In the data rows, the value 128 means zero.
How far apart are the two rows of each pair, measured in a hidden way? 0 means very close, and 30 very far. Two or three weighted sums of its numbers give each row a place; it is the straight-line distance between the places.
[ 76 183 131  69  60 197  30  50 200  39]
[106 143 134 118  99 149  96 102 147  90] >> 16
[157  73 151 150 147  86 158 175  86 169]
[111 133 129 132 114 142 111 119 127 113] >> 3
[133 171 118 139  92 177 102  81 166 102]
[112 135 110 114 169 106 155 141 111 147] >> 14
[148  96 141 131 116 111 134 141 110 144]
[ 96 123 131 101 100 145  94 106 140  91] >> 7
[124 148 128 131 105 148 109 109 151 107]
[115 129 134 130 124 136 117 127 127 117] >> 7
[150 104 142 123 121 121 138 138 114 140]
[133 126 118 110 173  94 169 147 124 165] >> 11
[121 182 124 119  84 182  75  76 182  81]
[170  54 143 159 162  77 165 193  76 181] >> 10
[127 130 110 131 185  88 166 152 109 163]
[145  92 140 164 154 107 160 165  86 156] >> 3
[155 102 140 129 123 113 132 146 118 147]
[120 124 133 139 123 122 132 137 114 132] >> 19
[152 120 128 133 110 127 126 127 132 132]
[135 113 111 125 184  84 169 157 113 174] >> 9
[110 193 102 101 131 155 109  81 186 100]
[143 109 138 149 122 121 129 152 123 137] >> 12
[143 108 133 144 128 122 131 137 115 142]
[ 93 215 105  91 120 166 101  65 194  91] >> 12
[ 87 150 105  78 144 124 131 117 144 113]
[128 116 136 141 134 121 130 139 106 134] >> 11
[120 131 136 130 119 137 114 124 126 111]
[144 126 135 130 115 131 120 130 137 132] >> 7
[152  93 136 175 164 100 155 171  80 158]
[127 156 130 131  96 154  98  97 155 102] >> 11
[117 183 122 123  76 177  77  68 182  77]
[128 120 138 138 125 129 122 132 116 117] >> 10
[136 133 136 138 109 145 110 113 140 110]
[153 104 106 201 221  70 236 192  49 220] >> 22
[129 119 114 139 193  86 185 167  91 172]
[ 96 153 112  76 137 124 119 115 149 117] >> 13
[101 158 111  93 152 123 133 117 144 119]
[134 128 134 128 112 135 113 123 136 123] >> 5
[ 96 149 116  78 152 119 136 120 142 119]
[126 224 102 146  71 218  83  41 198  70] >> 25
[134 186 120 140  88 184  95  76 173  99]
[136 144 130 140 110 154 115 105 151 119] >> 5
[126 120 114 131 189  97 173 160 103 165]
[139  95 136 145 129 108 134 155 109 148] >> 16
[ 94 145 115  93 155 110 144 125 129 133]
[143 101 135 176 152 110 159 159  80 157] >> 11
[146  98 135 132 124 118 136 142 119 146]
[124 215 111 143  81 205  91  50 187  83] >> 17
[ 84 188 107  69 123 150  99  87 177  89]
[133 177 116 147  90 182  97  79 169 103] >> 16
[142 118 106 163 210  81 201 168  70 189]
[143 120 131 137 114 138 118 127 134 131] >> 6
[154  65 153 124 134  91 148 172  97 167]
[100 127 135  96 107 139 106 112 143 102] >> 6
[141 110 135 153 141 118 136 145 106 127]
[142 108 134 161 149 110 153 164  87 148] >> 9
[156 116 130 143 107 129 126 133 129 136]
[117 149 129 115 108 156  95 105 143  90] >> 16
[121 114 138 140 133 126 129 135 111 120]
[152  84 148 122 131 107 140 153 106 151] >> 10
[ 99 126 144  88  99 153  94 110 152  89]
[ 90 164 111  96 147 128 114 103 150 110] >> 4
[149  63 148 121 132  92 147 172  96 164]
[127 127 135 132 110 135 115 120 135 121] >> 12
[154  88 142 129 128 106 147 160 108 152]
[129 108 135 159 140 117 145 146  95 143] >> 12
[139 160 127 138  94 165 110  92 159 110]
[101 149 117 109 164 114 136 128 133 133] >> 12
[ 87 177 131  85  79 178  58  66 183  57]
[ 96 164 106  90 136 131 122 107 157 118] >> 13
[142 153 130 132 104 156 115 102 153 113]
[121 128 135 132 121 143 111 126 127 108] >> 9
[151  76 144 154 140  91 151 175  90 166]
[117 125 136 120 118 125 122 123 119 113] >> 12
[154  68 132 131 199  53 190 193  76 200]
[155 106 109 185 221  75 221 189  53 211] >> 17
[135 104 138 157 139 110 142 153  94 152]
[143 115 108 171 207  79 215 173  62 199] >> 13
[ 90 174 130  91  74 179  59  78 182  61]
[112 145 108 109 159  99 145 128 128 139] >> 11
[159  71 139 156 150  76 158 179  85 174]
[106 166 114  94 159 121 139 120 143 123] >> 13
[109 146 134 116 101 151  96 103 147  92]
[ 93 142 134  78  87 156  89 103 155  79] >> 10
[ 73 159 146  44  68 166  48  71 189  48]
[126 161 124 120  93 158  92  92 168  96] >> 23
[136 184 113 139  94 197  98  73 175  97]
[135 161 118 142  97 177 110  89 169 108] >> 11
[132 134 109 120 164  94 157 144 128 156]
[140 150 132 137 109 156 115 108 150 115] >> 12
[140 147 133 133 103 155  94 105 153 113]
[ 64 165 103  37 121 145 101  88 172  82] >> 28
[139 100 136 161 147 112 146 163  87 149]
[ 96 131 135  89  95 144  95 111 146  89] >> 15
[141 133 138 136 117 133 117 122 137 120]
[103 144 134 110 105 157  91 102 150  91] >> 7
[160  33 167 119 141  67 164 195  82 183]
[ 71 170 104  33 115 139  92  89 179  90] >> 12
[157  76 147 125 135  93 149 165 103 158]
[141 115 131 134 116 130 121 126 131 128] >> 4
[134 119 140 133 116 135 112 129 125 117]
[109 148 108 106 160 120 139 126 127 138] >> 5
[141 101 131 169 145 107 164 158  82 153]
[143  97 130 183 155 110 157 167  84 156] >> 14
[136 186 113 138  89 186  98  78 173  99]
[124 159 129 126  93 164  93  91 164  99] >> 13
[110 131 128 116 119 151 107 118 139 108]
[150  96 133 186 162 103 175 170  72 176] >> 18
[134 135 126 133 101 150 121 114 142 119]
[ 87 169 104  82 134 138 108  96 161  97] >> 15
[114 124 137 108 114 138 111 122 128 107]
[142 154 123 138 105 158 109  96 156 110] >> 15
[152 105 139 145 131 126 129 146 113 144]
[135 111 140 136 124 121 128 135 121 142] >> 18
[115 129 108 124 184  98 178 149 101 163]
[101 145 107  91 148 115 137 125 135 127] >> 7
[133 117 134 140 128 127 130 133 115 130]
[100 143 128 108  97 159  90  96 156  88] >> 4
[134 181 111 134  87 190  96  71 174  98]
[128 113 132 150 134 116 130 143 108 135] >> 20
[120 153 111 112 161 115 144 125 142 139]
[144 167 123 142  94 169 103  92 169 102] >> 9
[156  66 143 193 174  83 199 195  55 191]
[163  39 163 114 147  68 157 194  81 179] >> 28
[136 165 124 139  87 167 105  92 157 107]
[140 138 132 140 111 155 114 111 144 122] >> 14
[115 123 136 117 111 139 112 123 125 108]
[102 150 126 100  92 157  88  98 157  86] >> 2
[154  81 149 127 125 102 146 160 105 155]
[148  84 147 149 143  94 147 165 103 156] >> 12
[ 76 161 113  40 124 138 104  91 178  80]
[148  99 140 130 116 125 132 135 124 139] >> 13
[109 140 112 109 169 109 158 138 115 145]
[143 112 146 138 124 122 122 138 127 137] >> 15
[124 169 102 109 137 136 134 102 164 129]
[ 82 140 134  63  72 161  66  85 167  60] >> 29
[137 151 124 138 100 164 114 101 153 111]
[127 148 118 132 104 151 101 100 151 109] >> 10
[ 90 156 103  70 135 125 126 111 149 112]
[139 175 109 140  89 183 107  81 172  96] >> 26
[103 133 136 100  99 147  94 107 145  90]
[131 110 126 148 138 124 142 141 102 136] >> 10
[133 160 128 140 100 160 107  92 157 107]
[126 127 108 148 197  90 195 160  89 173] >> 7
[132 148 129 125 102 140 105 102 154 107]
[138 147 133 135 116 145 102 105 154 110] >> 16
[116 129 108 130 180 102 168 150 106 156]
[154  82 138 150 142  94 151 163  98 161] >> 6
[141  94 131 176 156 108 169 159  75 158]
[131 121 113 139 187  76 185 163 102 169] >> 6
[138 135 138 139 109 140 106 115 142 116]
[142 140 130 137 111 157 118 108 157 118] >> 13
[117 175  99 107 137 135 132 104 161 131]
[150  97 132 178 153 109 163 162  77 168] >> 4
[151 130 127 131 108 156 120 116 143 121]
[105 159 108 100 158 125 130 116 145 121] >> 13
[143 128 135 130 113 126 115 124 137 130]
[108 114 136 120 118 142 112 118 129 109] >> 8
[124 109 135 139 128 129 127 130 117 121]
[136 153 130 140 103 161 120  98 156 115] >> 16
[128 115 134 137 135 128 137 137 115 126]
[126 208 103 145  78 208  88  48 189  81] >> 14
